[[107 136 118 135 128 123 134 115 116 116 133 146 111 121]
 [110 104 117 119 122 114 139 128 127 133 139 131 113 126]]
Counting starts at 1.
Read off the bottom-right entry.
126
Read off the entry in row 1 and column 2.
136
Read off the entry at row 2, column 1.
110
The top-left entry is 107
The entry in row 2 and column 2 is 104
Read off the bottom entry of the column that holds the largest entry.
131
The top-right entry: 121
Read off the entry directly above 117.
118
Read off the entry just right of the smallest entry.
117

m = [[119, 116, 118, 116, 117, 118, 142, 121], [121, 121, 122, 123, 122, 122, 134, 121], [139, 142, 140, 142, 142, 140, 117, 136], [137, 141, 138, 141, 141, 139, 119, 135], [114, 109, 111, 109, 111, 113, 148, 116], [130, 130, 129, 130, 131, 130, 129, 129], [109, 102, 106, 103, 105, 108, 151, 112], [112, 106, 108, 106, 108, 110, 149, 114], [114, 110, 112, 112, 112, 114, 147, 116], [124, 122, 122, 122, 123, 123, 134, 124], [131, 133, 133, 133, 133, 132, 127, 130], [130, 131, 130, 131, 132, 132, 129, 129], [129, 128, 127, 126, 128, 129, 131, 129], [116, 111, 113, 112, 114, 116, 142, 117], [126, 126, 126, 126, 126, 125, 129, 126]]
Find the maximum.
151
The entry just right of the smallest entry -> 106
Find the entry just left of the smallest entry.
109
The entry just left of the largest entry: 108
The entry just right of the largest entry: 112
Find the smallest entry.
102

Questions about the table below. Counting starts at 1.
1) Find the entry just right of the centre entry.
2) Find the entry directly above 135.
3) Find the entry directly above the smallest entry.
4) Find the bottom entry of the column that holds the smallest entry.
5) Find the smallest entry.
6) Find the entry at row 2, column 2.
7) Find the entry directly above 102.
8) Find the entry just right of the smallest entry.
[[145 116 116 113 139]
 [144 111 117 110 139]
 [146 116 114 112 142]
 [115 137 135 140 116]
 [141 116 115 116 139]
 [104 144 150 153 107]
 [102 151 146 154 109]
 [142 109 118 115 141]
 [101 157 157 157 103]
 [110 140 141 147 115]
 [143 117 114 113 144]]
1) 153
2) 114
3) 142
4) 143
5) 101
6) 111
7) 104
8) 157

Read these off the grid that follows. Indices start at 1.
1) The entry in row 3 and column 1?
2) The entry in row 1 and column 1?
3) The entry at row 1, column 2?
4) The entry just left of the largest entry?
5) The entry in the bottom-left corner?
6) The entry in row 1 and column 3?
7) The entry in row 2 and column 1?
8) The bottom-right entry?
125  143  138  120  123  129  107  136  121  123  128  125  138  114
143  124  124  125  130  129  120  144  143  140  129  138  118  117
114  135  119  121  117  124  119  138  132  129  117  110  139  128
133  116  137  113  131  126  128  133  126  141  142  142  117  135
120  138  125  132  123  153  122  129  125  118  116  123  140  134
127  119  134  112  132  112  127  129  126  139  138  142  118  134
143  117  129  132  140  134  139  132  126  145  139  138  123  132
124  136  140  114  118  134  128  129  108  111  128  122  122  126
146  143  144  136  122  142  123  120  124  130  137  123  122  125
133  117  109  129  118  122  133  137  125  121  122  146  117  137
1) 114
2) 125
3) 143
4) 123
5) 133
6) 138
7) 143
8) 137

A =
[[129 121 114 124 125 128 106 123 129 117 133 125 126 139 123]
 [129 129 125 146 133 130 144 126 143 105 111 140 121 111 126]
 [131 134 113 125 143 135 120 128 119 117 128 148 131 129 123]
 [133 114 122 117 115 133  98 108 129 125 132 138 121 128 109]
 [124 105 131 143 123 130 127 141 135 108 128 136 120 120 117]
 [138 127 133 123 117 127 119 125 128 126 135 131 117 140 113]
 [138 137 130 117 132 119 112 113 135 114 131 135 118 129 115]
 [139 136 133 135 129 126 124 116 134 129 128 132 117 118 126]
 [133 134 129 123 126 117 122 130 136 110 128 132 128 137 116]
 [121 116 130 136 128 121 135 137 142 102 125 128 116 133 120]
 [133 104 130 125 127 122 120 131 122 147 121 127 130 136 139]
 [127 132 126 114 131 137 124 117 118 123 133 144 117 130 118]
 [133 132 129 118 133 123 121 117 133 121 122 134 130 136 122]
 [112 120 118 111 114 127 126 126 130 106 124 146 130 117 138]
 [131 129 135 137 133 133 135 125 134 120 126 136 121 119 134]]
The first entry of the smallest entry's row -> 133
The 2nd entry on the diagonal from the top-right corner: 111
Which number is the 2nd largest entry? 147
The second entry in reading order is 121
Which number is the last entry of the largest entry's row? 123
Which number is the 1st entry, reading row by row? 129
The bottom-right entry: 134
The centre entry: 116
Which number is the 3rd entry on the diagonal from the top-right corner? 131
The 3rd entry from the end, reading row by row -> 121
Which number is the bottom-left entry? 131
The smallest entry in the last column is 109
The 4th entry, reading row by row -> 124
Which number is the 2nd smallest entry? 102
The largest entry in the first column: 139
Which number is the bottom entry of the column that holds the smallest entry? 135
Which number is the entry just right of 104? 130
The entry in the top-right corner is 123
Which number is the 4th-last entry, reading row by row? 136
Which number is the entry directly below the centre entry? 130
The third entry in reading order is 114
The top entry of the column that holds the largest entry -> 125
Which number is the entry directly below the smallest entry? 127
The largest entry in the last row is 137
Which number is the maximum? 148
The top entry of the column that holds the smallest entry -> 106
The entry just right of the smallest entry -> 108
The entry directly above the smallest entry: 120
Which number is the second entry on the main diagonal? 129

[[126, 130, 130, 132, 138, 124, 141, 122, 127, 128, 114, 137, 115], [134, 141, 138, 131, 125, 140, 132, 137, 130, 125, 131, 121, 132], [120, 119, 137, 128, 135, 119, 133, 115, 124, 135, 123, 129, 138], [132, 120, 110, 113, 122, 123, 116, 131, 128, 133, 134, 127, 127], [139, 138, 117, 130, 122, 139, 127, 142, 132, 124, 131, 126, 117], [124, 115, 117, 125, 133, 106, 125, 119, 125, 135, 123, 134, 125], [127, 137, 147, 139, 135, 130, 144, 125, 128, 128, 120, 127, 131]]
The entry just right of 106: 125
The fourth entry in reading order is 132
The 2nd smallest entry: 110
What is the entry just right of the largest entry?
A: 139
The entry just left of the centre entry -> 123
What is the 1st entry in reading order?
A: 126
The maximum is 147
What is the 3rd entry in reading order?
A: 130
The entry just left of the smallest entry -> 133
The third smallest entry -> 113
What is the entry just left of 129?
A: 123

B =
[[121 129 123 132 120 139 123 131 123 124]
 [127 122 123 129 128 139 112 130 122 138]
 [120 126 120 137 133 137 125 129 121 130]
 [122 131 132 143 133 132 120 129 121 123]
 [119 121 109 144 136 139 119 133 108 129]
 [120 129 122 134 121 139 123 131 120 123]
 [135 122 125 128 127 127 114 131 120 132]
 [124 127 136 141 134 138 107 128 123 135]
 [120 132 134 144 134 134 120 128 122 124]
 [118 133 130 140 130 135 127 128 124 122]
 [134 125 127 137 140 117 125 129 120 126]
 [133 124 127 131 126 127 116 131 120 128]
 [126 121 107 138 131 130 124 134 107 124]
 [125 130 132 132 127 132 122 128 128 128]
 [128 126 131 131 134 131 120 127 128 135]
 [123 129 127 131 129 133 129 128 128 129]]
The third-last entry, reading row by row: 128
What is the top-right entry?
A: 124
What is the entry just left of 116?
A: 127
The top-left entry: 121
What is the bottom-left entry?
A: 123
What is the largest entry in the last row?
A: 133
What is the 5th entry in reading order?
A: 120
The largest entry in the first row -> 139
What is the fourth entry from the end, reading row by row?
A: 129
The largest entry in the first column is 135
The 2nd entry on the main diagonal is 122
What is the last entry, reading row by row?
A: 129
The third entry on the main diagonal is 120
What is the smallest entry in the first column?
A: 118

[[123 126 124 124 129 128 125 126 137 125 146 147 126 148]
 [133 121 136 133 134 134 133 131 118 130 115 113 132 114]
 [119 134 122 119 119 116 118 119 130 123 131 131 118 133]
 [123 141 123 122 123 123 123 123 133 124 111 112 124 106]
 [122 140 122 118 121 122 121 123 135 120 126 125 121 124]
 [129 130 130 134 134 134 132 131 124 131 112 108 130 109]]
Counting starts at 1.
The bottom entry of the column that holds the largest entry? 109
The entry just left of the smallest entry: 124
The entry in the top-right corner? 148
The entry at row 3, column 1? 119
The entry in row 1 and column 3? 124
The top-left entry is 123
The entry at row 3, column 3? 122
The entry in row 1 and column 2? 126
The bottom-left entry? 129
The entry in row 2 and column 1? 133
The entry directly below 114 is 133
The entry just left of the largest entry? 126
The entry just left of 108 is 112
The entry directly below 140? 130
The entry just right of 116 -> 118
The entry at row 2, column 3? 136
